One hidden turn or mirror swaps the rows below in pairs. Which row is each named row swapped with?
k_514: [  0  -7   2  14  18  -3 -23  -4 -14  -2  -1 -10  -3   0  -4  -1   0   5
   1  -3  -1   7  -5 -13  -8  -7   0]
k_192: [ -5  -7  16  -6   4   2   5  -1   9  -8  15   3   2  16  -6   4   6   0
   6  14 -13  -3   5  -6  -5 -11  21]
k_724: [ -6  -2  -5  -4   1  -8  -6 -11   2   0  -5   5   7   5  -6   7  12   5
  14   5 -21  11  -1  -5   9   5  -5]
k_544: [-18   3  -7  -4  11  -4   1  -3  -1   4 -18  -3 -12  -3   3   9  -6  13
   0  -7 -11   6   2  -3  -6 -12  13]
k_931: [ -4  -3   9  -8   3   0  -4  -7  11  13   5   4  15  12 -17   5  -1   4
  13   6  -7  -5  -5   0  -1  -1   7]
k_423: [-24   5   4  11   4   8  -9  -5 -11   6   1   2 -12   9   3   1   6  12
   7  24  -8   6  -6  -1   4 -12  12]
k_138: [ -8   1  12   7   7  -5   4   9  -3  -7 -13   4 -18  -1   2   6   7   8
  -5  12   8  15  -9  -8  -1 -23  10]
k_127: [ -1 -13   2 -10   7   8  -4   1  14   7  18   5  -7  13   4  -6   9  -5
  15   8  -5  -1  10  -2  -8  -5   2]
k_98: [  3   6   6 -13   7  16  -4  -2  -5   3   5   0  -7  21  -1   3  -4  12
   2  12  -1 -10 -10   8   2 -14  19]
k_28: [  1  -7  -1  -4   9  10  10 -12  -5   4  -4  -1  -2  -7   1   3   3  -4
 -16  25  -5   9  -5 -21  -4 -16  12]
k_962: [-10   3  -1   1   6   6  -1 -18  -8  13  -7   3 -10   0   0 -16   8 -14
   6  23   1   4   5   2  -2 -20  16]
k_836: [ -2 -21  -1  -6  13   1  -4   9   2  -4   1   8   0  -6   5   2  -3  -4
   1   6 -19  -5  11  -8  11 -10   0]
k_362: [ -8 -10   8  -8   8  -3  17  -3   9  -1   2   3   0   0  10  11  11   3
  -4  -1   7  12   0  15  -1   4  -2]
k_374: [-25 -12   6  -2   3   2  10  -8   0  -6   3  -5  -6  -7  -9 -17 -10  -1
   5   0   1  -5  -9  -4  -2 -12   7]
k_134: [  3 -10   0  -8   1  10   3  -3   1  -5  -4   3   6  10   1   3  20  -1
  14   7 -19 -16  -8  -4   8 -10   7]
k_27: [ -8   0  14   2   3  -1   3   9  -4 -11  -6   6 -16   1   4   4  10   8
  -1  16   6  14  -9  -8  -1 -24  14]
k_355: [ -4   4  -1   3   9   6  -7 -17  -4  10  -5   0 -15   0  -6 -19   7 -15
  11  19  -1   9  -2  -1  -2 -18  17]
k_747: [ -5 -10   7   2   7  12 -11 -11  -5  -3  -8   2   4   2  17 -11  -1   5
  -5 -16  -2 -10  -2  -5  -1 -12   9]
k_702: [  3 -10  -4   5  22   2 -11  -7  -7   3 -13  -3  -6  14  -2   1  10 -12
  -7   6  12  -8   8  -4   5  -4  19]
k_401: [ 10 -11  -6  13  14  19   4 -14  12   5  -1  -1 -19   0   4   5  -4  -3
   7  11 -10   6  -2   6  12   0   0]
k_332: [ -4  -5  12  -2   6   0  -6 -13   9  19   1   1  15   8 -14   5  -4   0
  13   1  -4  -2  -7   0   1   2   1]
k_762: [  3 -17   6   9   6   5  -8 -14  -6  21  -7   4  -6   4  -2  -3  -8  -3
   7  -3   1   1 -16  14   2   1  -4]
k_204: [  0  -9  -4   0  14  -3  -6 -10  -1   5  11   0   1  -7  16  -4  10   4
   3  21  13   0  -6   2  12 -10  -2]
k_117: [ -8   4   6   7   6  -1  -2   2  -3   3 -21   3 -17  -6  -7   7   2   6
  -5   3  11  17 -10 -10   1 -15   8]
k_390: [ 12   0   8  12  16   6 -19 -10   6  -4   3   6  -9   8  -3 -18  -1 -11
   7   0   0   9  -6  -1   5 -15  13]
k_242: [-16  -1  10   2  -1  -5   2 -10 -14  -5  12   4  -4   8  -1  -5   0   4
   9  -3   9 -13  -6 -12   2 -13   9]
k_69: [-14  -8   9   3   2   1  11  -4  -9   3   3   7 -10   5  15  -8   4 -15
  18   8  -5 -12 -13   1  -7  -9  16]
k_894: [ -3   1   4  11  13  11   6  -7  -2   3  -1  10  10 -11   1 -12  -3   6
   0  -5 -14   5  -3   6  11 -21  -4]
k_822: [ 13   7   5   8   9   3 -19  -8   4  -9   1   6  -3   4   2 -14  -9  -1
   3  -2  -3   4 -12  -4   5 -13   8]
k_959: [  0  -5  -2   3  12   9   0 -19  -9  11   8   0   8  -9   5  -7  10  -4
  -4  20  10   1  -4  -4   8  -4  -4]
k_314: [  8   7   2   8  13   7 -11 -16   6   1   1   5 -13   4  -3 -20   0 -17
   9   8   2  10   0  -3   5 -16  15]
k_690: [ 12   9   7   9  16   4 -17  -9   3 -11   4   7  -6   7   0 -17  -3  -7
   1  -4  -5   5  -4   0   4 -13  14]
k_888: [ -4  -5   2  11  12  -1  -6  13  -2   6   2   7  -6  14 -10  -1   7  15
   5  17  -5   7   8  11  10  -4   7]
k_259: [  0  -2 -23   1   9  -5   0  -7  -7   2  -8  -7 -10  16  15   5  -4  12
   4  11  -4   2   0   3  -7 -18   4]
k_899: [  7 -17   5  -6  16  -4   9  -6  13  -1  -2  -7  -3   3   6  11  12 -15
   4   7  -2  19  -3  -5   5   2   4]
k_782: [  7 -11  -3   9  -6  13   9  -5  -5  -3   3   8 -11  14   9  -7  -5   2
   5   0 -21   3 -14   3  -4  -4  17]
k_707: [ -7  -7 -12  -3   7   1  -3 -11 -16   7  -3  15   2  22  -6   7   4  -6
  -4   0   5   4   3   7  12 -10  14]
k_613: [  6 -17   6  -6  14  -3  13  -4  13  -6   1  -3  -3   7   5  11  16 -12
   1   1   3  15  -5  -2   3   4   6]
k_726: [-13   5   2   5   8  -2   0   0  -3   7 -26  -3 -10  -8  -3   7   1   7
  -2  -2   2  16  -9  -9   0 -16   7]
k_518: [-13  -8   9  -1  10  19   0 -15  -7  -6  -4   4 -17  10   6  -8   0   6
  16  16 -22  -2 -13  -4  -2 -18   8]
k_444: [  0 -21   7   5   7  11   0 -13 -10  18  -7   5  -9   8   2  -3  -7  -1
   9  -2   0  -3 -17   8   0   4  -4]
k_728: [ -3   2   8  -6  15  14  -6 -14   4 -17  -7   6  -5   4  14  14  -8   5
   5  13   3  -3   6   4  -4  -7  18]
k_42: [-11  -2  11  -2  15   5  -6  -9   6   4  16  -4   9   3  12   4  13  -1
   3  13 -10  -1   7   7   6   8   4]
k_908: [  5 -20   0   6   9  18   7 -10 -10  -1  -1   9 -18  15  14  -9  -1  -4
   1   3 -17  -1  -3  10  -2  -4   8]
k_533: [ -6   7  13  -9   9  13  -5  -9   3 -10  -3   5 -11  -6  -3   5   3   4
 -11   3 -12  15  -5 -16  -7 -17   3]
k_924: [  0  -3   1   6  10 -11   1  -2   2 -12  -1   1 -14   6  -6   8   3 -12
  -2  -3 -14  15   6  -7  -9 -14  18]
k_964: [ -6   3  -5   2   8  13  -9  -1   0  11 -15   1  -7   3  16  -1  16  -6
  14  19  -3   8   2 -14   2 -10   4]
k_54: [  3  -6 -11  -1   0   1  -1  -5   0   3   3   8  -8  -1 -13   5 -13   2
  -5  14  -4  -2 -18  -4  12   8   8]
k_607: [  0   0   6   4  10   6 -15  -5  -4 -11   2   6   4   3  11  -4 -14  12
  -2  -9  -5 -12 -10  -5  -6 -11   7]
k_472: [ -9  11  14 -12   2   5   1  -9   4   3  -2   2   1  20  -1 -12  -2   7
  -9  -5 -12  -5  -2   7   3 -13   5]
k_432: [  7   4  10   8  11   6  13  -3   5  12   3 -10  -1  15   1   3   8  -6
  -9   4 -10  -7  -3   9  -9 -19  16]
k_637: [ -4 -12  -7 -10   6  -8  12  -3 -12  -2  -3  20   2 -12   7  -1  -4  -1
   2  20  -9   6  -4   2   4 -11   7]
k_358: [ -7   3   4   6  -8  -9  -9 -16  -8  10  -9   4  -9  -2   1  -1   1  13
   7  13  -6  -7   6   2  -2 -23   1]
k_498: [  0  -6  -1 -14  21   3  -1   5   3   0 -10   4   8  23   6   6   1  12
   4  11   2   5   7   1  -2 -16  14]
k_89: [  5   4   9  -9  -1  13  10   0  -2  13   6  -3 -16   9   5  -7   4  -1
  -3   4  -8  -9   6  14   2  -1  14]
k_180: [ -9   4   3   6   5  -2   0   4  -2   1 -23   4 -15  -7  -3   8   0   7
  -8   4   9  18 -12  -5   3 -15   7]
k_589: [ -9   2   7   5   2   2  -1   8  -6  -4 -16   5 -18  -4  -1   2   2   3
  -5   7  10  17 -11  -8   2 -21   6]
k_394: [ -6   6   9   4  14   5  -5 -10  -3   3   2   0  13   5  16  -4  -3  -1
   1  -3 -17  -4   5   3 -14   1  -1]
k_692: [ -7 -14   4 -12   5   8   6  -9  10  13 -15 -10 -11  -4  11  14  -9   0
  -3   4   4   2 -10  -5  -3  -9   0]
k_39: [  4 -25   4   9  11  11  -2 -12 -10  16  -9   7 -10  11   3  -4  -1  -7
   9  -6  -3   0 -10  12  -1   1  -3]
k_276: [ 11 -14   6  -5  13  -4  12  -7  13  -2   1  -1  -6   2   0  11  14 -11
   0   1   7  17  -4  -1   4   5   5]
k_917: [-13   5  -1   4  10  -6  -4   1   1   6 -22   1 -13  -6  -5  11  -1   7
  -1   3   2  21 -11  -7   2 -16   6]
k_772: [ -6  -4   5   2   3   7  -9  -4  -6  -7  -6   7   3   0   9   2 -13  17
  -1  -8  -5 -14 -13  -8  -7  -7   6]
k_311: [-24   3   0  -6   0   4   7 -16  -7  15  -6   2  -7  -5   9  -1  -2   5
  -5  13   4  -3   2   9 -11 -13   8]
k_369: [  9 -16   5  -3  13  -2  15  -6  15  -5   0  -6  -4   5   3   9  12 -15
   6   3  -4  19  -5  -8   5   3   6]
k_104: [ -5 -11   8   5   6   6  13 -14   1  -1 -10  -3  -9   4  11  20   3  -5
  13   4  -2   8   1   2 -17   7   7]
k_830: [  5 -17   6  -8  11  -1  14  -6   5  -2   3  -5  -6   7  15   8   2 -10
   1  12 -15   7   1 -22  -1  -9   9]
k_769: [  7 -14  -2   1   8  18  11 -11  -7  -9   0   8 -15  14  14  -9   5  -6
  -3   5 -15   0   4   6  -6  -4  12]
k_986: [-14  10 -14   2  -6   9   2  -1  -9   1 -12   2   5   8   9 -15   4   0
   3   5  -4   1   3  -4  -5  -6   0]
k_807: [  2 -13  11   2   7   2  -7 -12  -4  23  -6   2   2   9 -13   2  -2   1
  11  -3  -3  -1 -13   5   1   4  -3]
k_590: [  5  -5  -1 -13  -3   5  -9   6  -5   2  -2   3   3  -3   6  -3  -8  -9
   3  18   6  -4  -8  -1  13   0  22]
k_61: [ -1   0  -1  11  13   8  -6   4   0  -1  -3   2  -3  11 -21   2   8  13
  15  13  -3   4   3   8   4  -1  18]
k_566: [ -8 -13   5  -8   7   8   0  -6 -22  -2   7  15  -6   4   1  10  -2   0
  -9  14 -11   9  -3  -1 -17   0   2]
k_233: [-12  -8   5   2   6  -2   6 -10 -22  -3   9  13   2   0   5  -9  -5 -12
   0   5   2  -8   8   5   3  -1   8]
k_246: [  7 -14   7  -4   9  -2  13  -3  12  -6   3  -2  -1   5   6  15  12  -7
   2  -4   5  12  -3  11   2   4   1]
k_308: [  5 -14   3   6  14  10   6   0  -5  -2  -1 -13   2  14   6 -13   6   5
  22   9  -2   7 -12   6  -9 -13  10]
k_109: [ -1 -12   6  -8  12  -5  17  -2  13  -4   3  -1  -4   0   7  10  13   0
  -4  -1   6  13  -3  10   1   4  -2]
k_866: [ -9  -8  -6  -1  17   1   9  -6   7  -4 -12  -3   2   2 -10  13   0  11
   7   0  -3   3   7   1  -9   5  22]

k_762 is swapped with k_390
k_138 is swapped with k_109
k_27 is swapped with k_362
k_61 is swapped with k_959
k_401 is swapped with k_514
k_769 is swapped with k_772
k_924 is swapped with k_692
k_355 is swapped with k_332
k_908 is swapped with k_607
k_931 is swapped with k_962
k_69 is swapped with k_472
k_747 is swapped with k_782
k_89 is swapped with k_242

One hidden turn or mirror swaps the rows below in pairs. Which row is each named row swapped with?
k_674: [-11 -10  12  -8   2   9  10   3 -23 -11  -2 -12  -2  11   7   2]
k_143: [  2   5   1  -6   2   6   8  -2   3  18  15 -16  -5  -8  15 -16]
k_357: [ -5  -7   7   6 -13  -1  10  11  -6   8   5  -4 -10   6  19   4]
k_338: [-10  -1  -3  -9   7  -7   2  -1  -2 -13   8  -5   3   1  -4 -13]
k_799: [ -9 -12   2 -12   7   5   8   7 -17 -10  -6  -5  -8  15   6  -9]
k_897: [-14  -9   7  -5  -1  10  13   9 -19 -13  -2 -13   2   9   4   6]
k_340: [  4   6   0 -12  16  15  11  -6 -16   4  -7 -27 -11  -5   4  -7]
k_885: [  1  -5   4   3  -3  -7   6  12 -11   1   2   3 -14 -12  15   0]
k_256: [  1   2  -2 -10   3   0  11  -1  -2  11  12 -11 -11   6  15 -23]
k_556: [ 12   3   2  18  -2   6   6   5  -8  -6  -1 -23   1 -10  -7  -6]
k_124: [-18 -10   0   0  -2   2  12   5   2   8   0 -16   3   4   2 -24]
k_436: [ -5   3  -3  -7   1   7   7  -5   1  10  14 -14  -2   0  12 -24]
k_837: [  6  -3 -13   6   2  15   0  10   4   3  -6 -19 -15  -9   7 -13]
k_545: [  8  10  -2  12   4  -6  -2  11 -15  -8  -1 -22 -10  -7  -1   3]
k_147: [  9   6   2  16  -5   2   7   5  -8  -5   0 -22  10  -7  -3  -5]
k_297: [  8  -1  11   4  -3   5   0  22  -3   5 -10 -20  -7 -10  17  -6]
k_926: [-17 -12   5  -5  -3   3  12  10   3   1  -3 -11   7   4   1 -21]
k_842: [  6   5   1  -3  12   9   8  -2 -25   2  -1 -32 -12  -1   5 -11]
k_946: [  1   0   5   7 -10   2   7  13 -11   7  -1 -12 -12   8  22   3]
k_421: [ -2  -5  -6  -8  17  -1  15   1  -8  21   1 -21  -6 -10   7  -7]
k_595: [  8   6 -10  -9   7 -11  10   5   7   9  -8  -8   2   3   0  -5]
k_795: [  0  -5  -1 -12   9  -8   7  13   2  -5  -9  -2   6   2  -4  -8]
k_543: [  6  -2   7  10 -12   3   8  11 -13   2   7 -14 -16   8  22  -5]
k_778: [  0   7   0  -7  -9  15   9   4   3  -6  -4  -8   0 -11  12   7]
k_834: [ -7  -8   9  -6   1  10   7   5 -22 -16  -6 -12  -6  11   5   1]
k_248: [  4   8  -2 -12  18  14  11   2  -9   6  -6 -28  -5  -7   2  -6]
k_244: [ 14  10  -1  11   4 -10   1  10 -14  -5  -3 -23  -9  -6   3   5]
k_257: [  0 -19   1   0  -1  -3  -3  18  -5  -2   7 -20   5  12   8 -10]
k_853: [  9   4   8   7  -2   8   7  23  -4   9 -12 -26  -8 -11  12  -6]
k_321: [-10  -9   6 -13   6   9   7   5 -21 -13  -3  -7 -11   9   8  -6]
k_523: [ 12   6   2   0   9  14   4   2 -22   1   0 -32 -12  -3   7 -12]
k_744: [ -1  -5  -1   3   4 -12  12  -2  -9  16  14 -18  -1  -9   4 -18]
k_398: [  6   7  -1 -13  17  12   8  -4 -15   1  -6 -30  -6   0   1 -11]
k_647: [ -3   2  -1  -6  -4  -6  15   1  -3  11   1 -27  12   9   5   2]
k_420: [  5   1   5  11 -13   5   4   4  -7 -11   9 -12  11  -8   4   0]
k_456: [  3   1  -1 -11   7  -8   8   9   4  -5 -11   2   7   1   0  -6]
k_534: [ -9 -14   7   5  -4   6   7   9 -17   0   9  -7  -3 -13  13   6]
k_783: [-12   0  -4  -7   9 -10  -3   3  -3 -11   7  -8   1   0  -8 -13]

k_421 is swapped with k_534
k_357 is swapped with k_143
k_595 is swapped with k_420
k_523 is swapped with k_799

